(in the rows, 128 means zero)
Which row each row swaps with, under one turn or mirror
J_800: [134 144 134 139 155 142 122  91 161 109 139 121 122  90 128 125  91 130]
J_373: [113 149 150 104 150 123 118 136 144 137 151 149 150 107 123  89 142 144]
J_386: [124 139 144 118 151 125 120 125 143 133 156 125 137  84 113 100  76 136]
J_514: [121 109 104 109 145 121 117 135 138 151 164 176 135 118 130 101  79 128]
J_11: [140 158 106 122 144 134 133 105 165 107  91 146 149 123 142 117  85 123]
J_594: [134 115  91 137 151 143 121  90 162 121 140 170 116 126 147 132  97 121]
J_474: [120 146 115  99 147 120 122 151 135 160 140 162 155  88 129  96  85 133]
J_70: [130 148 114 138 145 145 125  87 166 117 102 175 133 118 138 143 126 123]
J_238: [132 148 101 140 145 144 132  87 158 120 117 141 126 117 138 150 132 122]
J_581: [134 127 116 128 157 148 104  92 168 130 151 147 136 133 110 147 129 121]
J_791: [130 153 116 101 140 118 130 142 146 132 111 150 164 118 127  92  71 129]
J_12: [113 138 132 100 139 116 121 150 133 159 133 182 158 108 115 100 103 134]
J_857: [121 120 133  98 135 118 132 153 124 152 141 152 166 112 129 100 122 137]
J_35: [123 129 143 142 145 142 126  77 164 116 130 152 135 117 145 136 138 120]
J_317: [124 123 127 107 153 130 101 129 148 154 170 151 151 127  96 121 114 127]
J_936: [128 137 104 111 141 116 126 144 133 148 149 151 167 102  99  90  95 132]
J_741: [136 155  98 136 154 149 126  89 166 120 108 154 131 100 150 140 107 123]
J_918: [136 132  92 139 148 147 135  91 158 108 132 149 130 106 156 148 110 123]
J_845: [131 154  99 140 149 145 134  88 169 112 119 140 140 118 157 139 113 123]
J_529: [117 129 126 101 136 116 125 148 133 142 176 157 157 105 126 101  95 129]
J_968: [113 146 118 101 144 115 130 153 137 154 152 148 167 108 132  96  88 132]
J_365: [137 127 115 133 142 148 135  92 155 113 109 145 140 122 151 140 144 127]
J_202: [107 123 157 109 140 116 121 133 134 151 159 160 159 108 124  97 117 130]
J_731: [127 126 149 135 130 141 132  94 156 130  94 145 123 113 152 133 106 127]
J_745: [126 135 125 130 133 134 134  97 165 115 106 170 138 106 129 132 156 130]
J_161: [120 124 111 103 141 118 131 152 126 146 164 156 155  96 134 105  88 133]
J_156: [135 138 108 139 141 145 130  85 167 100 141 150 131 116 151 145 121 120]
J_699: [114 141 119 100 137 113 127 153 124 162 150 149 154 105 114 105 108 133]
J_26: [124 153 138 127 155 142 120  96 165 112 130 143 134 114 137 116 157 137]
J_494: [114 128 139 104 128 112 130 142 141 145 128 176 156  97 113 102 138 137]
J_949: [129 119  84 128 149 144 122  90 161 123 108 166 138 126 141 132  84 119]
J_299: [118 113  97 102 144 123 119 134 138 151 131 170 156 119 125 103  67 125]
J_960: [143 144  87 146 145 145 130  84 163 110 118 143 143 112 121 129 118 122]
J_406: [116 119 161 109 126 122 130 137 135 157 117 150 142 104 137 104  91 135]

J_845 pairs with J_968
J_581 pairs with J_317
J_918 pairs with J_161
J_386 pairs with J_800
J_156 pairs with J_529
J_745 pairs with J_494
J_365 pairs with J_857

